In the rows, 128 means zero.
A single turn carries every row of the set below to another of its rows. Some are shown first; where does it send the rows asked next?
tomun: [100 108 112 101 118 114 130 103 127 125 170 116 145 116 125 121 137 120
 113 128 132 103 155 130 144 138  99 126 139 108 142 114 175 144 116 127
 163 145 111 144 154 125 127 112 142 158 105 115 112 133 124 116 132]
bop: [107 126 123 131 151 139 115  86 113 112 112 102 129 102 156 117 160 102
 102 131 164  94 165 101 131 143 113 105 135 128 103 114 117 114 126 143
 113 128 119 141  92 112 136 152 132 138 141 111 118 114 132 104  91]
Ges: [128 140 116 128 173 117  95  69 115 132 122 144 152 133 123 161 134  93
 109 111 134 101 146 125 126 130 108 120 105 123 125 118 139 123 138 157
 130 119 124 134 133 119 102 141 148 144 124 140  99 103 149 106 134]
Fivo: [160 103  92 127 139 113  93 123 108 125 126 117 121 115 145 127 105 134
  96 121 126  97 152 136 135 143 108 153 139 150 141 143 126 114 139 154
 114 130 162 106 128 173 136 147 135 143 149 150 121 132 124 125 127]
nup: [126 135 125 119 170 112 103  70 104 127 128 136 151 138 124 163 139  97
 103 104 150  87 139 132 129 127  98 116 103 126 129 114 127 142 146 150
 136 110 140 140 130 116 101 129 145 142 120 153 115 112 150 113 126]
tus: [150 125 108 123 119 119  94 141  99 119 127 131 118 113 133 136 113 150
 117 115 133 110 139 135 123 123 117 145 149 133 145 155 132  93 146 159
 142 149 160  96 130 163 129 146 134 137 141 127 111 135 120 141 118]
tabo: [118 103 146 133 141 142 107 115 123 108 116  92 120  91 170 104 140 116
  86 143 151 109 144 127 147 149  98 122 144 131 118 118 134 129 130  99
 116 126 111 138  94 126 131 131 132 124 129 109 131  96 118  99 103]
Tusav: [120 116 114  97 120 103 134 106 140 121 171 117 159 119 128 114 122  98
 117 119 133  91 159 129 141 120 101  99 122 126 134 132 163 127 110 124
 141 148 115 160 122 116 136 144 117 148 119  98 109 100 129 122 124]
vevug: [147 131 131 106 105 105  80 139 101 118 135 125 154 149 159 152 127 140
 104 103 151 115 119 120 139 117 110 128 129 146 161  99 147 105 116 149
 132 129 166 119 104 143 168 146 125 137 139 138 117 124 151 131  85]
Filaz: [167 160 132 129 136 110 112  99 108 125 126 128  94 131 118 147 127 148
 131 122 113 138 124 119 134 120 102 132 119 141 150 116 120 101 148  97
 129 146 136 118 127 136 154 104 148 138 115 164 131 127 129 109 105]
tisa: [125 133 108 128 171 110 112  55 104 125 124 145 144 135 127 162 141  92
 114 118 149  97 147 116 125 131 112 116 103 125 134 107 130 134 144 156
 144 114 126 134 146 128 120 140 143 145 116 152 113 114 144 113 129]
sofuv: [115 112 129 130 140 130 119 105 132 105 122 108 112  89 147 105 138 114
 100 147 148 119 148 122 140 158 105 125 144 133 121 107 128 123 129  96
 115 135  92 135 108 129 142 139 126 125 134 108 145 101 101  96 110]
pup: [110 130 137 106 123 133 125 108 121 128 174 100 142 128 158 115 137 105
 107 127 128  94 141 125 143 113 107  87 116 106 132 128 156 138 119 112
 164 146 138 147 135 115 126 117 137 147  86 114 115 107 138 114 130]
niri: [ 99 132 147 133 144 156  95  85 116 123 107 100 125 107 138 135 161 115
 109 124 152 104 139 110 124 155 104 117 131 111 111 101 125 133 127 127
 142 124 115 142  90 105 135 117 160 128 124 115 130 124 121 100  91]
gama: [140 128 112 119 121 136 101 140  97 125 121 130 121 105 125 141 111 152
 128 122 132 110 147 134 125 120 110 143 156 133 146 158 115  91 147 145
 139 159 162 102 125 158 141 140 134 134 133 127 115 138 111 128 119]
gara: [166 146 123 136 146 114 104  97 116 130 120 128  96 133 118 142 114 144
 112 123 102 132 115 124 142 129 108 128 119 139 139 122 122 111 148 100
 135 149 139 113 128 146 153 107 146 137 115 172 136 135 118 116 109]
zoki: [103 123 133 105 122 117 136 121 127 142 167 115 138 120 157 127 128 108
 103 138 133  92 147 118 156 107 107  94 129 116 136 139 146 135 121 122
 159 154 133 145 148 121 117 117 141 146  89 103 119 106 144 123 133]
bobev: [ 92 101 124 100 112 107 128 115 136 138 162 125 151 119 138 138 129 115
 113 136 139  98 152 119 153 129 104 117 139 118 151 119 167 144 110 134
 159 145 115 145 155 124 128 111 148 151 107 101 120 117 133 124 130]
nas: [137 127 131 102 104 121  81 147 102 123 125 124 163 141 157 149 129 139
 109 115 158 107 136 121 142 120 106 129 146 147 162 101 135 104 120 146
 122 131 171 114 110 144 173 147 120 139 140 138 107 126 142 125  86]
vafu: [149 158 122 122 122 102 110 109 101 118 136 141 109 137 127 152 130 157
 128 115 125 149 111 115 133 103 119 118 123 133 148 122 127  90 136 117
 144 159 141 114 121 139 162 113 136 139 121 149 139 140 128 122  95]
sufab: [112 119 129 118 155 130 112  90 113 117 113 106 116 101 114 120 155 117
 117 123 163  91 159 114 133 156  89 133 143 125 109  98 107 130 137 130
 138 130  97 135 110 108 129 150 131 137 132 122 133 136 109 101  94]
sazi: [111 116 129  94 121  94 133 113 143 137 163 129 153 122 127 129 118 103
 121 130 134  96 151 119 158 109 100  98 123 130 140 131 153 128 108 119
 148 154 109 157 138 115 134 133 127 144 108  94 120  98 134 123 126]
pof: [141 152 127 119 120 116 112 109 101 123 125 140 125 133 129 158 133 158
 134 121 129 149 122 112 138 102 113 116 134 136 150 119 124  87 131 109
 133 162 143 121 111 132 180 109 133 141 117 150 132 140 129 112  86]
kamik: [160 115 100 130 128 117 102 125  97 120 125 116 110 108 140 130 114 137
 112 122 133  96 162 134 123 137 105 157 145 148 151 149 122 105 149 154
 115 129 164 109 131 169 129 140 144 140 147 140 116 127 129 125 130]
kezit: [108 103 134 128 134 134 117 105 119 111 127  98 117  93 164 116 145 118
  91 141 159 120 139 124 144 158  95 134 141 129 129  92 128 140 124  97
 128 124 106 146 100 129 148 121 136 123 123 117 155 112 115  91 101]
kugu: [152 139 125 124 122 109  76 110 124 123 129 120 153 151 155 146 118 121
  90 116 133 118 120 117 142 136 114 116 110 154 154  91 144 119 114 129
 107 118 164 127  98 158 182 133 139 133 145 152 129 112 143 118  99]
vebe: [153 143 133 120 108 113  78 119 114 119 126 118 150 147 157 151 126 122
 106 116 147 112 131 113 131 136 108 127 119 156 168  88 145 113 117 134
 109 111 166 129 103 152 177 135 141 132 144 143 115 102 150 119  97]

Ges turns into tisa
tomun turns into pup
Now these:
zoki turns into sazi
tus turns into vafu
kugu turns into Fivo
kezit turns into tabo
pof turns into nas
sufab turns into niri
vebe turns into kamik

A single turn carries every row of the set below to another of its rows. Some are shown first; where does it send the rows asked next?
nep: [182 164 123 128 129 156 118 127 148 147 102 117 112 119 105 104 134 138
 117 142 117 128 121 102  99 149 110 104 110 129 119 128 137 129 115 161
 131 109 107  93  93 140 122 170]
vovip: [187 112 127 123 135 139 112 123 162 126 125  86 115 127 112 155 146 129
  94  93 155 148 135 133 106  84 102  81 150 122 130 140 127 153 137 164
  93 135 110  99 124 165 117 157]
Kefop: [158 135 114 123 135 124 135 128 106 105 113 119  86 160 121 144 124 101
  76 120 125 142 140 131  75  68 108  83 136  92  98 146 143 153 130 153
 129 108 123 121 146 130 143 158]
kogi: [157 156 132 107 142  74 146 110 131 115 102 133 115 146 138 164 154 134
  98 132 123 120 109 144  85  80 140 112 133 109 104 145 119 155 105 160
 107 147 127 109 137 162 119 140]
koro: [150 146 143 136 143 117 150 103 140 117 124 149 144 126 104 138 148 110
  96 154 104 125 127 131  88 100 142  88 137  92 112 116 139 172 115 112
 124 147 132 102 126 135 149 156]
norov: [180 116 122 122 140 140 114 123 157 133 117  81 118 126 116 148 144 132
  94  89 157 153 133 135  97  87 103  83 147 112 133 152 127 152 139 166
  94 140 107 103 123 159 123 154]
Poma: [185 164 127 127 129 157 117 129 147 146 106 120 109 119 107 105 136 136
 116 145 116 129 125 102 102 147 110 104 112 135 119 126 140 131 113 160
 133 108 108  91  95 139 120 171]
lozom: [159 144 149 135 142 117 138 104 141 107 132 150 133 132 104 144 156 115
  98 147 104 120 117 134  94 108 144  88 138  98 115 112 139 169 113 109
 124 141 133 102 125 144 151 155]
tobi: [179 115 122 123 135 140 125 127 166 143 115  89 126 122 113 151 136 118
  93 103 151 158 151 127 103  72 100  79 153 117 124 148 134 156 139 171
  96 140 110 101 126 153 115 159]
Gon: [162 133 115 122 137 125 126 128 103  97 118 116  79 165 120 146 129 108
  78 113 126 136 129 134  74  75 112  84 135  95 101 146 140 150 127 148
 124 105 126 121 146 134 149 156]
varob: [184 165 126 127 129 156 122 129 150 149 102 118 114 117 106 104 134 133
 115 149 116 131 130 100 101 146 111 106 113 133 116 126 139 130 117 163
 133 111 106  91  95 137 120 172]
maf: [158 134 102  98 147 120 139 103 136 149 118 133  99 101 123 141 130  95
 131 164 105 171 131 140 114  97 131 129 142 138 103 155 105 140 107 143
 124 130 123 100 100 119 141 170]
Pok: [187 113 128 123 134 138 118 127 167 135 122  89 117 124 111 157 142 120
  96 101 149 154 144 129 109  77 102  79 155 123 127 138 132 153 138 167
  97 135 111 100 125 160 110 157]
debo: [152 121 123 131 128 148 141 155 139 114  95 114 132 124 125 114 139 114
 106 102 137 151 127 129  73 103 131 137 138  96  89 159 163 117 136 155
 110 124  97 115 106 145 160 135]
pulu: [193 144 115 126 127 150 119 126 166 137  98 119  95 118 134 102 126 126
 113 138 107 132 145 101  98 135 125 108 106 145 101 139 142 128 110 165
 125 107 111  98  99 133 104 166]
nepul: [186 164 129 127 127 156 119 128 152 148 105 117 112 119 106 106 133 135
 117 150 116 129 129 100 103 146 110 103 113 134 117 123 139 129 115 162
 134 110 107  90  95 139 118 172]
zul: [156 143 145 135 141 116 144 105 143 112 129 151 140 128 101 141 152 109
  99 155 102 123 126 131  93 102 145  89 137  97 112 110 141 170 114 112
 124 142 134 101 127 140 149 155]
sil: [182 165 125 129 129 156 120 128 148 148 101 118 114 118 106 104 133 135
 115 147 117 129 126 102  98 148 108 103 110 130 116 128 137 129 117 161
 134 111 104  92  94 137 119 172]
givag: [160 141 108 133 143 106 111 134 116 106 123  98 131 128 142 144 137 113
 118 119 125 156 105 149 123 101 142 107 128 121 130 135 135 146 166 141
 118 129 108  95  83 153 169 124]
kipuz: [151 141 107 133 137 106 132 137 127 126 117 109 147 121 139 143 123  92
 118 140 118 167 134 137 130  77 137 101 134 125 118 133 148 154 169 152
 125 130 109  94  85 140 152 129]
vede: [169 130 121 121 132 121 124 129 108  93 125 122  72 163 116 153 131 105
  81 117 122 137 127 133  84  76 114  80 138 104 104 137 141 148 126 148
 127 101 131 118 148 139 142 157]
gapi: [160 153 134 104 138  72 142 113 135 113 107 135 112 144 133 168 158 130
  98 135 118 119 109 143  92  80 140 110 136 113 105 138 119 156 106 159
 106 144 128 106 136 166 115 139]
Birom: [155 116 128 126 118 146 152 159 155 126  98 127 138 119 120 123 129  96
 108 127 124 158 149 121  89  83 132 128 147 110  80 145 176 123 136 163
 114 116 100 109 110 139 144 140]
lileg: [168 114 136 127 125 145 120 153 140  95 110 115 109 132 121 127 151 125
 111  91 134 139 108 138  82 119 136 136 139 110 102 145 154 112 131 149
 109 112 105 115 105 163 162 133]
paru: [152 157 129 106 142  72 151 113 134 123  98 133 122 142 139 161 154 127
  96 137 121 124 116 141  85  75 137 113 134 105  99 146 122 157 106 162
 108 149 125 107 135 157 117 139]
mak: [189 148 114 128 131 152 116 122 157 136  94 114  94 119 137  97 127 134
 111 128 113 132 138 105  90 143 123 111 103 136 104 148 139 126 109 163
 123 114 108 102  97 132 113 163]
Zaga: [154 145 144 137 147 116 139 101 135 108 126 145 134 131 104 140 156 117
  95 144 107 120 113 136  85 114 142  91 135  89 117 117 135 168 115 110
 122 146 130 104 126 144 158 152]
bar: [161 135 114 131 133 105 121 140 133 116 128 114 133 121 134 155 128  92
 123 141 113 163 127 138 142  80 143  95 138 139 125 118 146 153 165 146
 124 120 114  90  86 150 148 131]
ral: [167 136 117 130 135 104 109 137 125 103 132 107 123 129 135 154 135 104
 121 129 119 155 111 147 138  94 143 100 134 137 131 120 138 148 162 144
 121 120 114  92  84 160 157 128]
sivub: [193 146 116 126 131 150 112 124 160 133  98 114  91 120 134 100 130 135
 113 127 111 129 132 105  93 146 125 112 104 143 105 142 136 127 109 163
 123 109 108 102  98 138 110 164]
lopom: [163 132 100 100 155 122 124  96 123 137 122 123  90 109 126 139 140 115
 134 143 112 162 108 151 104 117 132 136 136 130 115 163  95 136 108 136
 118 129 122 104 100 127 156 163]
Fupo: [150 150 141 139 148 117 146 103 135 114 122 145 143 129 107 137 152 115
  93 147 108 122 121 135  85 106 143  91 133  87 112 120 139 169 116 111
 123 148 128 104 126 137 157 155]
Sonud: [162 130 116 119 132 122 140 134 112 107 116 126  84 160 118 150 122  94
  77 129 119 144 144 128  85  61 113  78 140 100  95 140 147 153 127 155
 129 106 127 117 148 127 136 159]
rup: [148 146 102 135 146 107 124 135 117 120 114 100 145 125 142 138 129 104
 115 129 125 164 119 147 120  91 139 108 127 114 125 144 142 152 167 143
 123 133 106  94  83 143 165 127]
rilo: [170 127 108  95 145 118 129 105 139 138 129 135  87 107 120 149 138 101
 136 160 103 165 122 144 123 103 135 127 145 150 108 147 104 139 106 140
 123 121 126  99 101 129 139 167]
lal: [174 119 118 126 140 141 124 124 160 140 112  83 129 125 115 144 138 126
  93  96 157 157 142 133  96  80 100  83 149 110 125 154 131 155 140 167
  94 144 103 103 123 153 121 155]
gobe: [189 148 114 127 129 153 121 125 161 142  93 116  98 118 136  98 123 128
 111 134 112 133 145 102  90 136 123 111 105 141 101 147 142 127 111 165
 125 111 107 100  99 130 107 164]
natud: [196 146 119 125 127 151 115 127 164 132 101 117  88 121 133 102 126 130
 116 133 107 126 137 102  98 139 127 107 107 149 103 137 139 126 108 163
 122 107 111  98  98 138 105 164]
fisik: [171 107 140 122 109 143 139 163 164 110 112 136 118 119 112 140 135  93
 116 128 118 150 142 120 106  87 138 122 153 132  86 123 174 123 131 159
 115 103 108 106 111 156 135 140]
Ditas: [153 154 131 105 137  73 151 112 138 123 102 137 123 140 136 165 151 122
  98 143 116 126 121 138  91  69 137 110 136 110  97 143 124 156 106 164
 108 146 126 106 137 158 112 142]
Gif: [168 127 122 119 130 122 131 134 114  98 123 126  77 162 115 157 127  96
  80 126 118 137 137 129  89  67 114  77 142 108 100 132 146 153 127 153
 128 100 131 118 149 137 137 160]
mos: [159 153 135 105 136  71 147 113 140 120 106 140 116 143 134 169 152 124
  98 142 117 122 117 139  96  72 139 107 139 116 100 137 123 157 105 162
 108 141 126 106 136 162 109 141]
reta: [182 103 146 121 112 141 119 159 154  92 123 128 101 127 112 143 148 111
 117 110 123 139 119 129 103 107 140 126 149 131 100 122 163 114 128 152
 110 102 111 110 109 167 145 138]
baru: [171 129 107  98 147 119 118 101 132 129 130 128  82 110 124 147 145 112
 137 146 107 161 110 152 117 115 135 129 140 143 114 151  99 137 104 137
 121 124 127 102 101 134 148 166]
Vasuv: [157 136  94 101 155 123 135  99 130 148 114 123 100 106 129 133 133 107
 131 151 111 169 124 148 103 106 131 135 136 127 107 167 101 139 109 140
 122 135 118 104  97 118 152 166]

Kefop turns into Gon
ral turns into bar
Now these:
mos turns into Ditas
zul turns into koro
Birom turns into debo
baru turns into rilo
vovip turns into Pok

